The rows of Y fall into 3 groups, which share some directions, and each row is roughly a mix of its group's hidden directions, except some rows that fit no group.
Y:
[[-24  22 -12  15 -35  29  38   2 -36   3   3]
 [-17  23  19  -5 -20 -55  33 -14  15  -2 -12]
 [-36  23  23  13 -36 -15  18  30   6  17  28]
 [  6  20   5  33 -31   5 -46  -5  12  15 -36]
 [ 20  -7  10   8 -19  51 -33 -28 -22  14 -11]
 [ -1  -3  25  10  38  21 -38 -24  26   1 -32]
 [ 13  -6  16  29 -45   3 -16 -13 -38 -29  13]
 [-12 -39  -9  12   0   4   4 -40  25  43 -17]
 [ 16  -3 -11 -30  49 -39   6   4   4  31  -9]
 [-31   3 -16  -4  -9 -27 -42   8 -12 -47  -5]
 [  3  48 -12  19  -2 -28 -18   9   7  45 -13]
 [-35 -17  -8  21 -31  14  -6  -6 -37  16  38]
 [ -3 -23  32  17  -3  17  29 -33  37  20 -20]
 [ -3  -7   1 -14  27 -51  41  12  27 -12   7]
 [ 34  58  16 -14   8  34   2  -4 -10  -2   3]
 [ -2   3  23 -55  22 -38 -17  -5 -10 -18  -1]
 [ 24  10  -7 -34  63 -12  -3  -2 -13  -7   6]
 [-16 -12  38  15  10  56 -21   4 -21   4  -9]
 [-34  20  45 -11   0   8 -24 -15 -33 -20 -15]
 [ 29 -49  -1   4 -22  40   0  30   1   6  -3]
 [ 28 -20 -21   7 -48   6 -21  30 -24 -18  -6]
 [-40  33  22 -14  29 -25  28 -16  19   1   2]
 [ 22  10 -13  -5 -36  25   6  19 -25  29  42]
 [-37 -21 -25  25  -9 -29  -2  -3 -48  -6  -2]
 [ 10  33   3  39 -18 -20 -17  16  -5  45 -17]
 [-47  54   1   4 -23 -14   6   7  -9 -13 -11]
 [-10   8 -25 -36   8 -33  26  16  40 -24   1]
 [ 18 -11 -42   5 -20  -3  13  40   5  37  21]
 [-33  28  -3 -52  10   3 -24  -5   7 -26 -16]
 [ 10  -1  -5 -20  69   4  24 -13 -13  10  -3]
 [ 11  -7 -24  20   1  -4 -17  -5 -41 -54  15]
 [-19  -3  39   6  20  47  -9  -8 -22  28  18]
 [-30   0 -17  19 -26  56  21  16   4 -13   1]
 [ -8 -25  32  33 -14  12 -22 -48   4  14 -15]
 [-16   0 -54   8 -15   0  -3  -7 -39  27 -22]
 [ 19  -1  34  26  28   8 -30 -32 -35 -10  -6]
 [-12  54  26  -6  -7  -7  21  23   9 -32  20]
 [ -5  20  17 -23  37 -39 -17  13  25  19 -27]
 [-18  40  10   9 -43   5  34  22 -12  11  21]
 [-44  28  40  30   1   5  10  17 -23 -12  -4]
 [-17 -13  -5 -20  -5 -39  27  10  30 -44 -16]
 [-48 -38  24  12  20 -12 -30 -17   5   6 -10]
 [ 13  -1   7 -23  63 -15  16 -21   6 -21 -13]
 [ 12   9  -3 -13  -9  37  14   4  56 -34  -2]
 [-34 -22 -15  10 -13 -42 -29  19  10  31   2]
 [-38   1 -29   2  15 -11 -27  48  -7  -3  24]
 [ 57  30 -35 -13 -20  12  -4  11  -8   9   1]
 [ 27 -45   0  20   5  48  -3  10 -14  15  16]
 [-23   0   2 -13  47 -22 -19  37  12 -16  28]
 [ 41 -21  -8  29 -19  20 -23  -2   7  41 -16]
 [-16 -29   9  23  31 -12 -33 -43 -21  -5   2]
 [ -8 -45 -43  13 -19  14  -6 -11 -21 -25 -19]
 [-16 -23 -27   0  33  25  -8 -15 -44  27  -8]
 [ 24 -37 -15  24 -21  16  -7 -17 -22 -44   9]
 [ 18   0 -50  10 -16 -25  14  40  12 -20  13]
 [  0  16  -1   5  40  34  35  14 -41   6 -10]
 [-53  -3  -4  26 -16 -14  -7  12   4  46  -4]
 [ 12  18 -28  18  23   9 -28 -29 -37  15  30]
 [ 15   5  -2  21  26  37 -18 -12 -47 -15  25]
 [ -8 -15 -12  12 -29  41  17  29 -21 -23  33]
 [-25 -25  35   4 -30 -44 -13 -22  11 -13  -2]
 [  0   2 -45 -10  14   1  38  21 -38  18  17]
 [ 17  -7 -24 -10 -21 -49  30  18  33 -12  -3]
 [ 14 -23  20  -9  56  -7   9  -3  26  34   6]
 [  1 -16 -22  14 -62 -25 -15  20  14   9   3]
 [  5  35  -2  -2  34 -31 -31  25 -19  16 -26]
 [ -9   0  41  15 -10  30 -34 -29 -27   3 -24]
 [ 13  12 -22   5 -25 -14 -60  -6  13   4 -29]
 [ -9  18 -22   7  33  21 -48  -7  17 -30 -18]
 [ 24  38 -26 -22  12  -4  16  49 -13 -13  -1]
 [ 35 -42 -21   2 -28  35 -12  20  11   5 -11]
 [ -7 -35   1  -3 -19  43  27  39  20 -13  -4]
 [  3 -22  -3  -4  13 -51 -30 -11  33  21 -22]
 [-28  -1  32  38 -13  29  -2 -15 -39 -15  -4]
 [-27  -8  44   8  -5  -8 -55  -3  16   8   6]
 [ -9 -26  -4 -23  28 -21  37  -1 -27 -25  32]
 [ 22  14 -18  16  -8  35  -6  31 -47 -17 -15]
 [ 22 -49   3  17 -19  45   4  24 -12  -1   6]
 [  0 -15   3 -46  11 -34   7  -9  24 -44  -7]
 [ 19  -9  12  17  29  37 -25 -32 -27  -4  29]
 [-29  -2  11   5  15  55  33  -7  26 -10  -9]
 [ 37 -23 -28 -19   9 -33 -24 -21  24  17  13]
 [ 13  -2 -31 -30 -42 -29   8  16 -24 -21  15]
 [-45 -19  -2  -1  -8 -42  21   5  -1 -38 -13]
 [ 43   6 -33  12  -3  21  15   8 -43 -24   5]
 [ 16  35  37 -13 -18  17  -8  16  45   9 -14]
 [  6  -5  35  23  20  -1 -40 -31 -29 -24   7]
 [  7 -10  20  -3  22 -35 -16   2  40  46  -2]
 [ 22  -5   7  16   2  17 -20 -16 -47 -31  36]
 [-18  28  15 -19 -42 -16 -27  15 -17 -17 -32]
 [  5   4   0 -21 -32 -54  40 -10   6  10   5]
 [ 53  29 -25  32 -22  -8  12  -5  -9 -12  -4]
 [ 21  16 -27  43  24 -32  -4  -1 -19   6  30]
 [ -4 -39  13  15  -6  57   1 -19 -26  -6   5]
 [-35  -6   7  11  26  -7 -45 -16   7  35 -24]
 [-32 -36   2  10  48  37  -6  -5 -14  -2   2]
 [  7  13   3 -24  44 -50  -6  15   7 -18 -22]
 [-59 -14  27  -2   1 -18   4  -2 -18  28  20]
 [ -6  42   2  13  16 -44  12   9  12  41   3]
 [-56 -18 -12   7   0 -23 -35  10 -13 -23  -1]
 [ 31  -1   4  36   9   5 -31  22  12  44 -19]
 [-25  19  46   2   7 -33  30  21  15  16 -12]
 [  6  -8 -29 -21  14 -20  42  12  33 -13 -34]
 [ 34 -22 -18   4 -17  21 -16  42 -26  26  14]
 [-35  12 -18  19  33  -5  32  25  29  24  -6]
 [ -5 -12 -20   2  15  33  38 -11 -44  30   2]
 [ 25  -5  21   8  -9  13 -43 -22  -7  42 -27]
 [ 35  26   9 -18  16   1   4  17   6  56 -17]
 [-16  17  24 -32  20   9 -11   9  53  20  15]
 [ 32 -12  39  13 -27   7  -5 -27 -15 -40  12]
 [  3   2 -30 -31   8 -33  36  29  21 -21 -14]
 [-18  15   0  -3  -4  30  41  31 -38 -12  24]
 [-37 -40  22  14 -16  -7  -2 -23   1 -40 -11]
 [ 22   3   8 -21  61  17   3   6   6 -34  12]
 [-30  26   9  -6 -37 -27   8 -27 -11 -37 -15]
 [  9  23  -7 -33  32 -48  -2  31  10   0 -14]
 [  6  -8  -8  22   7  27 -14 -12 -57  -8  35]
 [ 10  12 -11  28  29  18 -39 -10 -44  21  -1]
 [  7  39  33  15 -38  17 -15   1  32 -22  -6]]
Here is one row from each group, named. Which group is each of the other rows in?
[ 17  15 -28 -10  12   6 -41  34  -8  37  21]  R
[  9  20 -36   5  -4 -38 -11  32 -39  -9 -15]  S
[ 34 -27  14  12  -6  -4  16  20  23  53  -7]  P

[ 45  25  13 -17   1   5 -47  10  21 -18   9]  R
[-21 -25  53   8   7  25   6  -9 -21 -33  -3]  P
[ 21  -2  26  21   0  37  -4 -19 -45 -18  25]  S
[ 13  41 -37  -8 -12  -1  -5  49  -7  19  -5]  S
[-22  -7  61  13 -11  -5  21 -27  24  -3  -6]  R
[-26 -14 -26  -7  58 -25  25  11   3  -1  -3]  R
[-15 -10  37  18 -17  46 -21 -29  -8 -19 -11]  R
[ -2   0  -7 -34  37  10  16 -16  37  41   8]  P
[ 32 -31 -23  -5  18 -11 -26 -32 -12   2  38]  S
[-40  28  22 -11 -33 -14   8  11 -29 -31  -8]  P
[ 54 -11  -9 -14  25  39 -10 -20  -8 -15  -8]  R
